Some points, each followed by its number:
array([ 1.14,  0.41,  1.00, -0.13, -0.73, -0.54,  1.07,  0.72, -0.90, -2.05, -0.65,  0.88,  0.05, -0.59,  0.95, -0.21, -0.23,  1.41,  0.84, -1.36, -0.06, -0.52,  0.02, -0.56, -0.33, -1.52, -0.37, -0.10,  0.38, -0.79,  1.01, -1.21]) 0
array([-0.16,  0.46,  0.43,  0.81,  0.18, -0.20,  1.82, -0.19,  1.62,  1.62, -1.01, -1.08, -0.14, -0.24, -1.03, -0.81,  0.67, -0.55,  0.15,  0.49, -0.37, -0.46,  0.32, -1.05,  0.12, -0.71,  0.81, -1.73,  0.52,  1.31,  1.76,  0.66]) 1
array([ 0.40, -0.44,  0.51, -0.66,  0.28, -0.11,  0.32,  0.15, -0.78, -1.28,  0.56,  0.74, -1.24, -2.27, -0.05, -0.15, -0.36, -1.43, -0.45,  0.06, -1.23,  0.91,  0.02, -1.26, -0.97,  0.10, -2.18, -0.95, -1.58, -0.13,  0.45, -1.35]) 2
array([ 0.62,  0.74,  0.92, -1.03, -0.49, -1.78, -2.08,  0.63,  1.07,  0.66, -0.03,  0.46, -0.36,  1.15,  0.06, -0.75, -1.67,  0.83,  1.00, -0.64,  0.49,  2.35,  0.93, -1.04,  1.30, -1.43, -0.19,  0.34,  1.11,  2.17, -0.11,  0.74]) 3
array([-0.54,  0.49, -0.62,  0.42,  0.43,  0.32, -0.63, -0.82,  0.02, -0.79,  0.03,  0.08, -0.73,  1.48,  0.03,  0.49, -0.19, -0.78,  0.69, -0.72,  0.46, -1.22,  0.56,  0.78,  0.26,  1.16,  1.55,  0.31,  0.51, -0.95, -0.45,  0.68]) 4
array([ 0.22, -0.40,  0.66, -1.05, -2.91, -0.08, -0.41,  0.89,  0.97,  0.47,  0.89,  1.67, -0.68, -1.34, -0.14,  0.11, -0.73, -0.20,  2.42, -0.59, -0.34,  1.90,  1.17,  1.55,  0.40,  0.90, -2.82, -0.67, -0.16,  2.85, -1.65,  1.16]) 5
array([ 1.95,  0.91,  0.20, -1.61, -0.95, -0.79, -1.44, -1.24,  0.16, -1.37,  0.71,  0.63, -0.85,  1.13,  0.32, -0.77,  0.01,  0.64,  0.75, -0.06, -0.35,  0.21,  1.53, -0.09,  1.24, -0.88, -0.10, -0.17,  0.55,  2.22, -0.24,  1.62]) 6
array([-0.04, -0.94, -1.52,  0.30, -0.09,  0.42, -1.03, -0.17,  0.08,  0.02,  1.05,  0.70, -0.38,  0.85,  0.15,  0.52, -0.09,  0.65,  0.35,  0.56, -0.39,  0.52, -0.42, -0.60, -0.26,  0.64,  0.01,  0.95, -0.27,  0.12, -0.04,  0.50]) 7
array([-0.47, -1.32, -1.12,  1.25,  0.52,  0.74, -0.97, -1.04,  0.21, -0.25,  0.76,  0.63, -0.46,  0.73,  0.30,  0.93, -0.07, -0.17,  0.69,  1.67,  0.07,  0.15, -0.17,  0.15,  0.22,  0.44,  0.48,  0.16, -0.24, -0.22, -0.09,  0.99]) 8
array([-0.29, -1.32,  0.01,  0.78,  0.22,  0.86, -1.42, -0.98, -0.36, -0.63,  1.07,  1.51, -0.30, -0.11,  0.26,  0.46, -0.48, -0.23, -0.06,  1.42, -0.66, -0.30,  0.35,  0.21, -0.89,  0.04,  0.21,  0.09, -0.49, -0.94, -0.13, -0.21]) 9
array([ 0.56, -1.53,  0.09, -0.99, -2.31, -0.13, -0.66, -0.02, -0.10,  1.35, -0.13,  1.53, -0.49,  0.32,  0.05,  0.23, -0.05,  0.33,  2.26, -0.42, -0.01,  1.56,  1.13,  0.81,  0.70,  0.38, -2.15, -0.09, -0.73,  3.67, -1.58,  1.19]) 10
Which five points above are nearest to each new point? Their numbers follow each, smallest number first.
array([ 1.24, -1.19,  1.02, -0.55,  0.38, -0.95, -1.17,  0.85, -2.12,  0.26, -0.40,  0.28, -0.12, -1.97,  1.48, -1.12, -1.82,  0.79, -0.35, -1.02,  0.08,  0.12, -0.16,  0.06, -0.19, -0.98, -0.33,  1.46,  0.55, -1.73,  0.11, -1.34]) : 0 2 4 7 9
array([-0.06,  1.40,  0.62, -0.66,  0.22, -1.76, -1.62, -0.40,  0.06,  0.13, -0.18, -0.32,  0.02,  1.76,  0.07, -0.49, -1.40,  1.00,  0.91, -0.09,  0.18,  2.04,  0.86, -1.80,  1.33, -0.82,  1.13,  0.56,  0.91,  1.34, -0.22,  1.01]) : 3 4 6 7 8
array([ 0.89,  0.29,  0.38, -0.49, -0.54, -0.01,  1.13,  0.70,  0.43,  0.39, -0.63, -0.70, -0.38, -0.28,  0.23,  0.20,  0.56, -0.20,  1.86, -2.77, -1.00,  0.68,  0.66,  1.32,  0.88,  1.73, -0.61, -0.39, -0.26,  0.33,  0.18,  0.69]) : 0 4 5 7 10
array([ 0.10,  1.57,  0.54, -0.82, -0.39, -1.62, -2.09, -0.47,  0.68,  1.12, -0.59, -0.30,  0.19,  2.53,  0.50, -0.49, -0.69,  0.75,  1.66, -0.28,  0.67,  1.28,  1.24, -1.03,  2.04, -1.57,  0.78,  0.21,  1.11,  2.44,  0.54,  1.91]) : 1 3 6 7 10
array([-0.73,  0.96,  0.41, -0.68, -0.43,  0.58,  0.36,  0.81,  0.95,  0.22, -0.84, -0.24,  2.84,  0.03, -1.09,  1.26,  1.32,  1.51, -0.76,  1.97,  0.63, -0.07, -0.78,  0.86,  1.70, -0.65, -0.09, -1.71,  0.09,  0.25,  0.22, -1.08]) : 0 1 7 8 9
array([-1.26, -0.46, -0.46, -0.22,  4.71, -0.38,  0.56, -0.99, -1.03,  1.10, -0.50, -2.93,  0.06, -0.30, -1.56, -0.93,  1.18, -2.14, -2.83,  0.54, -0.31, -3.51,  0.05,  1.20,  0.50,  2.33,  3.55,  0.19, -0.15, -3.71,  1.31, -1.08]) : 1 4 7 8 9
array([ 0.11, -0.45,  0.44,  0.24, -2.45, -0.79, -0.84,  1.76,  2.13,  1.51,  0.14, -0.40,  0.02, -0.46, -0.18, -1.73, -1.59, -1.71,  2.30, -1.41, -0.93,  0.60,  0.54, -0.89, -0.03, -0.73,  0.85,  0.39,  1.44,  2.18, -0.47,  1.35]) : 1 3 5 6 10
array([-0.13, -1.67,  0.05,  1.24,  1.70,  2.26,  1.78,  0.56,  0.02,  1.62, -0.50, -0.57, -0.11, -2.74,  0.42, -2.03,  1.33, -2.95, -1.12, -0.09, -0.90, -2.86,  0.42,  0.16, -2.20,  0.44,  1.41, -1.05, -0.71, -1.90,  2.54, -0.52]) : 1 2 4 8 9
array([ 0.63, -0.49,  0.86, -0.71, -0.04, -0.57, -0.43,  1.53, -2.05,  0.99, -0.46, -0.35,  0.65, -2.65,  1.53, -0.92, -1.68, -0.09, -1.32, -1.47,  0.08,  0.70, -0.59, -0.17,  0.04, -1.42, -0.22,  1.61,  0.58, -1.84,  0.12, -0.77]) : 0 2 3 7 9
array([ 1.59, -1.35, -0.26, -1.75, -0.24, -0.52, -0.01,  1.09, -2.51,  0.82, -0.21,  0.11,  0.28, -2.71,  1.68, -1.83, -0.95, -0.43, -0.83, -2.62,  0.05, -0.19, -0.93,  0.04, -0.32, -1.04, -0.68,  1.75,  0.83, -2.60, -0.37, -0.86]) : 0 2 4 7 9
array([-0.56, -0.73, -0.22,  1.25,  1.00,  0.45,  1.11, -0.44, -1.07, -2.03, -0.22,  0.49, -0.24,  0.31,  0.43,  0.40,  0.30,  0.21, -2.55,  0.91,  0.23, -2.14, -1.73,  0.06, -3.19,  0.10,  0.35, -0.15, -1.46, -3.64, -0.09, -2.44]) : 0 2 4 8 9
array([-0.49, -0.65, -0.22,  1.63, -0.99,  0.01, -0.26, -0.08, -1.02, -1.59, -0.24,  1.33,  0.38,  0.45,  1.01, -0.24, -0.78,  0.69, -0.99, -0.09,  0.74, -1.50,  0.77,  0.60, -1.30,  0.07, -0.04,  0.03, -0.61, -1.41,  0.03, -0.28]) : 0 4 7 8 9
array([-2.67,  0.81,  0.34,  0.33,  3.64, -0.42,  0.30, -0.89,  0.31,  0.82, -0.87, -1.59,  0.24,  0.35, -2.10, -0.47,  1.09, -0.92, -2.84,  1.43,  0.00, -0.61,  0.14,  0.18,  0.55,  1.00,  1.57, -1.96,  0.53, -1.48,  1.05, -1.85]) : 1 4 7 8 9
array([-0.34,  0.59, -0.34,  0.37,  0.70,  0.62,  1.17, -0.52,  0.83,  0.20, -0.32, -1.44, -2.09, -0.29, -0.78, -0.67,  0.45, -1.79,  1.47, -3.23, -0.54, -1.11,  1.65,  1.30,  1.07,  1.31,  1.76, -0.25,  0.43,  0.50,  0.56,  0.46]) : 1 4 6 7 8
